One turn sends every row of this set to another row. A few are shown first. Where does it send the rows asked after them?
K107: [ -2.9 -15.0 -21.8 -10.2  28.5  25.1   8.8  -1.2  -8.8 -18.4  52.1   9.6
  13.6 -11.9  -6.5  -6.0]
K625: [-20.7 -23.2 -26.2  -8.4  24.4   8.0   2.8   4.9 -23.0  -9.8  28.4 -17.6
 -11.3 -10.4 -18.4  10.7]
K345: [ -3.3   2.3  -9.9  10.8  -1.1  21.1 -25.6  23.3   1.2  -3.7  -5.2 -23.4
   3.0  21.8  -7.4 -11.6]
K597: [-37.8 -21.2  10.9 -13.5  11.2  39.0  10.9  -3.7   5.9  -0.9  11.0 -20.2
  24.2  -4.8  -3.4  -1.4]
K615: [  4.6  15.2  -6.8  16.0   1.4  12.1 -23.4   3.4   5.6   4.0  -4.7 -26.0
   0.5  17.2 -14.3 -18.6]
K178: [-16.2 -32.8 -10.0 -17.5  26.1  20.1 -11.5  -4.1  -8.1 -10.5  17.1   6.6
   2.4  -3.6 -25.9  -8.5]
K371: [ -4.8 -25.4   1.5  -5.8  18.1  38.9  18.2  -0.9  16.4 -12.8  22.9 -22.3
  16.4 -36.2   8.4   0.9]
K618: [ -2.9  30.7  24.9  10.4   8.7  19.1   7.9 -15.2 -12.2 -37.5  17.8   2.5
   5.0 -10.6  -5.6 -16.5]
K406: [  5.3  32.7 -12.0  34.7   5.1  11.8   8.7  17.8   1.9 -24.7  17.9 -18.7
  -1.5  -3.4   6.1  -3.0]
K802: [-21.8 -33.1 -12.4  11.2  -0.1  29.4  13.7   9.8   4.4 -11.7  17.8 -30.6
  12.5  -5.8   7.4  19.5]
K532: [  6.5  13.0  -6.4  22.2   0.3  11.2 -14.2   4.5  -1.5  -3.9  -2.2 -30.8
  -2.8  22.9  -8.7 -29.9]
K79: [-12.1   5.4  33.2  13.8   8.1  -3.5  22.8  -6.7 -29.7  -2.7   0.6 -10.0
   0.7  13.4  -5.6  -4.6]
K541: [-11.2   6.3  26.3  21.8   2.1   1.6  23.9  -5.4 -34.3   1.4   0.3 -19.8
   0.4  10.7  -5.5 -18.8]
K150: [ -1.6 -24.9  -0.6 -12.0  23.4  36.4  29.4   4.0  13.6 -15.3  18.9 -14.6
  12.5 -24.4  15.4   8.9]
K994: [-20.0  -4.9  17.8  -2.1  10.4 -12.5  27.1 -10.9 -31.0  -2.1  -3.3 -18.9
   4.1   7.3 -11.3  -4.5]
K264: [ 34.9   7.1  10.8   6.4  16.8  20.2   2.8  -4.0   7.2  18.6   3.6  -2.4
  15.7  -7.9  -2.9 -27.4]
K127: [ 33.0  -1.7   5.8  15.2   1.7   1.2  19.1 -14.8 -30.9  10.8  17.3 -22.2
  -1.5 -11.2   1.0   2.1]
K646: [-15.9 -23.7 -26.8  -7.7  31.0   3.0   8.8   7.3 -18.0  -2.7  40.2 -22.5
  -6.0  -0.6 -10.8   3.9]
K665: [ 35.0 -13.9   4.1   3.0   8.7   9.4  18.3   3.6 -29.1   8.2  17.9 -26.4
  -3.6 -21.1   9.9   3.7]
K270: [ 29.7  -6.9  -2.2  -3.8  16.4  15.5   0.0  -7.2  15.2   5.6  -2.8   1.8
  22.7 -11.7  -8.7 -30.8]
K115: [ 35.1   2.7   2.9  16.9   3.5   5.2  22.3 -12.5 -30.3   5.2  19.6 -27.6
  -3.1  -8.8   5.4 -15.6]
K728: [ -1.3  26.0 -29.8  23.4   2.1  10.2  16.0  11.2  -1.9 -34.5  21.4 -13.8
  10.2  -9.1   3.7   0.8]
K967: [ -4.0 -12.8 -29.9 -11.8  23.2  30.4   1.7  -1.8 -11.3 -16.6  41.2   7.2
   7.6 -22.5 -14.0   0.8]
K719: [-33.1 -15.3   7.1 -20.8  21.5  37.9  17.3   2.9  12.6  -6.5   6.9 -14.9
  18.9   1.2   2.5   2.2]
K740: [  8.0  27.5  -9.9  40.5   0.1  16.7  14.8  13.3  -6.5 -24.7  17.4 -19.7
   1.2  -7.1   5.8 -17.5]
K479: [-18.5 -32.1  -6.7 -13.7  33.5  13.6  -9.1   1.8   0.3 -13.6  25.9   1.6
   3.4   8.7 -19.9 -16.3]
K342: [-16.9 -29.5 -16.3  -0.3   7.8  29.5  20.1  14.1   7.3  -6.2  10.3 -25.4
  10.6   5.8  12.1  21.4]
K586: [-12.0  24.7  28.9  -7.5  13.4  30.9   9.9  -3.0 -19.7 -33.1  20.6   3.8
  12.0 -12.4   0.2 -14.9]
K946: [ 27.5   6.3  12.9  14.9  12.0  21.7   4.8  -3.8   1.9  13.1   0.4  -8.1
  12.8  -9.5  -4.1 -42.2]
K851: [  0.7  27.3  23.6  11.4   6.7  21.4  11.5 -16.2 -18.0 -33.0  18.4  -1.8
   7.2  -0.3  -2.6 -31.9]

K107 moves to K802
K79 moves to K618
Now these:
K345 moves to K270
K342 moves to K178
K851 moves to K740

One turn sends every row of this set to another row. A few are shown first. Where does it send the rows asked after them?
K368: [ 13.0  -8.7  21.1  -7.6 -45.8   4.8   1.6  27.5  23.9   5.3   0.4 -40.8
  15.6  -1.1]
K425: [  1.1 -23.9  27.4   5.3 -17.5 -30.3   0.3  31.9   3.2  21.1   9.8 -25.8
  15.4 -14.8]
K958: [  9.8 -19.5  30.7  18.4 -37.9 -22.7   5.4   3.8   7.3  -0.2  -8.6 -16.8
 -14.4  11.2]
K447: [ 17.8   9.4   2.6 -11.4   3.1  11.3 -31.2  14.1   5.9 -14.5  -2.1  -9.7
  -5.5 -18.7]
K895: [  9.3  15.2  19.7 -16.2   2.5  -5.2  -3.9   6.4  -2.4  -9.6  11.9  24.7
  33.9   5.1]
K135: [ 15.7 -29.7  -9.7   3.9 -10.8  -6.2 -30.9   7.0  11.7  -3.6   6.5 -17.8
  -5.0 -16.2]
K593: [ -3.4 -23.9  38.2  -6.5 -53.2 -26.3  -1.5  19.7  -1.7 -15.0  10.8  -6.7
   0.6   8.2]
K947: [ 15.0 -17.3  20.3 -17.5  -2.6 -26.8 -17.6  23.6  16.2 -19.6  27.6   7.5
  30.4  16.7]
K511: [ -0.9   5.6  25.8  -1.8   7.5  -3.4 -46.7  10.7   5.5  -4.8   1.0   1.6
  12.5 -15.9]
K609: [ 14.6 -19.2  14.5  12.0 -18.8 -17.1   7.6  10.2  19.7 -28.4   9.9 -22.9
  -9.0 -26.9]
K28: [-24.4   2.0  25.6   5.3 -31.5  -1.6  12.6   3.2  10.3 -18.7  -2.9  16.9
  -4.6   2.7]
K651: [  1.2  -5.3 -13.9  -7.8 -20.1  -1.3 -20.4  10.2   9.1 -12.3  11.4  23.7
   5.8 -20.4]
K956: [  4.9 -21.9  50.2  -2.8 -48.9 -13.0   1.8  -0.2  18.8  -7.4  -0.7 -13.1
  -2.4  -1.8]
K690: [ -7.3  -0.3  31.6   1.5 -23.1  -0.7  22.9   6.0   6.3  -5.6  10.9  23.2
  -6.2 -10.0]
K414: [-14.1   3.6  -1.8   2.6   5.0 -12.8 -16.8   4.8 -15.3 -24.5  -6.3  11.7
  16.7  -3.1]
K431: [ -6.4  10.2  23.3  -8.0 -39.9  10.2  15.4  11.4  -6.1   1.0  10.0  13.8
  -4.4   1.4]
K96: [ 15.3  -0.9   4.6  -7.4 -43.0  -3.4   2.8  22.4  -1.7 -30.5  11.0 -36.5
  -1.1  -3.0]
K563: [ 13.3   5.9   9.3 -14.2   6.8 -20.4 -31.7  17.6  23.9  -2.9   7.7  16.8
   5.8  -0.6]
K231: [ -3.9  14.6   3.7   4.1  -5.4  13.8 -19.2 -14.8   0.3 -12.2 -19.1  -3.6
  16.1  -2.8]
K763: [  7.6 -24.0   6.3  -6.8  12.5   0.5   7.9  15.3   3.6  -1.7   5.7  -8.8
  49.2   0.8]
K734: [ -6.2 -15.0  31.8   1.0 -14.4 -24.5  13.8  30.7  20.3 -27.7  -6.5 -32.4
  23.4   8.7]
K608: [ 17.5  -9.5   2.6 -24.5  -6.6  -2.5  -8.6  11.4  16.8 -42.3   1.2 -22.3
  14.9  19.1]
K54: [ 23.0   5.8  22.6  -1.5 -37.0 -30.5   0.0  22.5  22.4   0.3  21.7  -6.9
  18.9  26.0]
K42: [ 13.8 -18.9  41.8  19.3 -40.3 -13.8   5.7  24.5  -9.4  -4.5  13.2  -8.8
  -3.2   6.2]
K224: [  6.2 -14.4  32.8 -10.8 -32.8 -30.9  13.7   9.1  -9.3 -13.1  -5.2 -20.5
  -8.1  15.9]
K652: [  2.3 -26.1   5.0 -14.8  -9.5  11.2   0.6  11.1  27.8 -13.4   5.6  -6.7
  49.9  -2.9]
K477: [-12.8  14.4  23.9   5.8 -29.7  -1.3  15.7   5.6  -3.6  -0.3  -3.2  11.8
  -1.9  19.3]
K584: [ 18.5  19.7   9.1 -28.7  -6.1  -3.0 -32.9  11.5  18.5   0.8   0.8   1.6
   9.5   6.7]
K973: [ 13.3  11.1  11.5   4.8 -10.5   7.4 -20.2  -0.1   1.6  18.1   8.8  21.1
  24.3  -6.8]
K521: [ 22.2  -6.3  29.8 -15.8 -23.8 -36.0   0.9   0.2  17.1  20.6  18.7 -14.4
  10.1 -11.6]
K561: [ -2.1 -21.8  -8.8  -1.2  -8.4   8.1  -5.3   4.4  19.9  -4.3 -13.6 -19.9
  40.0  10.5]
K196: [ -9.1  -4.7  41.8  31.6 -18.2 -26.7 -13.9   9.7   8.5 -21.0   4.5 -19.1
  24.8   6.3]
K440: [ 14.4  10.2   3.5  -5.0   8.8   0.7 -23.8  26.2  10.9 -33.3   1.8   2.8
   1.2  -2.3]
K206: [-10.3 -31.4 -12.3 -11.2   0.0 -10.8  -5.4  11.0   3.3  -4.1  -4.8 -13.9
  38.3  -1.5]
K685: [  0.9 -29.5  24.8  -4.5 -17.0 -33.1  11.8  38.6  19.7 -12.9  12.5 -18.5
  14.0 -13.3]
K347: [ 16.0   0.9  30.3  -8.0  -4.0  15.9 -24.2  -2.7   0.6 -13.1  -4.0 -34.7
  29.1  15.3]
K795: [  2.1 -26.0  18.8  18.1  11.7 -19.6 -30.8  17.5  -9.1 -11.3  13.9  -8.6
  20.5  -1.5]
K671: [  0.4  19.0  27.5 -11.1   0.5   3.1 -40.1  17.7   5.8 -20.4  -0.4  -0.3
  22.8   6.8]
K92: [-24.9   1.7  21.5 -10.0 -36.8   1.5   5.8  -0.2  -8.2  -3.1  -1.4   6.1
  -9.1  -9.6]
K44: [ -4.0 -17.9  16.8   6.2 -34.1 -11.7  -9.5  23.8   5.3  14.0  -7.0 -45.7
   9.3 -11.9]
K157: [ -7.1   1.7  40.8  -2.6 -28.4 -16.1 -18.2  -0.5 -16.3  -2.4   1.3 -39.6
  21.5  -5.8]
K10: [ -1.0 -32.2  -7.9 -11.5 -18.7   6.7 -11.9  20.1   9.1   3.2  12.1  -6.6
  43.0 -10.8]
K742: [-16.6   3.2  28.9  -1.3 -18.2 -10.8  17.1  -4.2  -7.8   8.7  -2.0  13.0
  -6.8  -5.6]
K749: [ 11.4  -0.3  39.1  -1.5 -25.0  -7.6  13.0  27.6  22.9  -2.5  -2.2 -34.9
  29.5  19.3]
K936: [ 25.7 -11.5  17.8 -14.8 -21.1   5.9 -33.1  -2.4  21.9  19.9  13.5 -14.8
  20.9  -1.0]
K59: [ 17.9 -13.4  55.7  -3.9 -31.0  -8.5  17.3   7.0  -5.8  -8.6   4.7 -19.0
  -0.3  -0.1]
K43: [  9.0   9.9   0.7 -27.4 -16.7  12.0  -4.5  -2.3  21.1 -27.3   1.9  12.4
  16.6  -6.9]
K828: [ 10.5 -19.4  -3.3   4.6  -5.8  14.2  -5.5  16.7   3.5  13.1   2.5 -14.3
  45.2   4.7]

K368 moves to K44
K958 moves to K42
K947 moves to K608
Now these:
K609 moves to K196
K231 moves to K973
K561 moves to K828
K563 moves to K440
K742 moves to K690

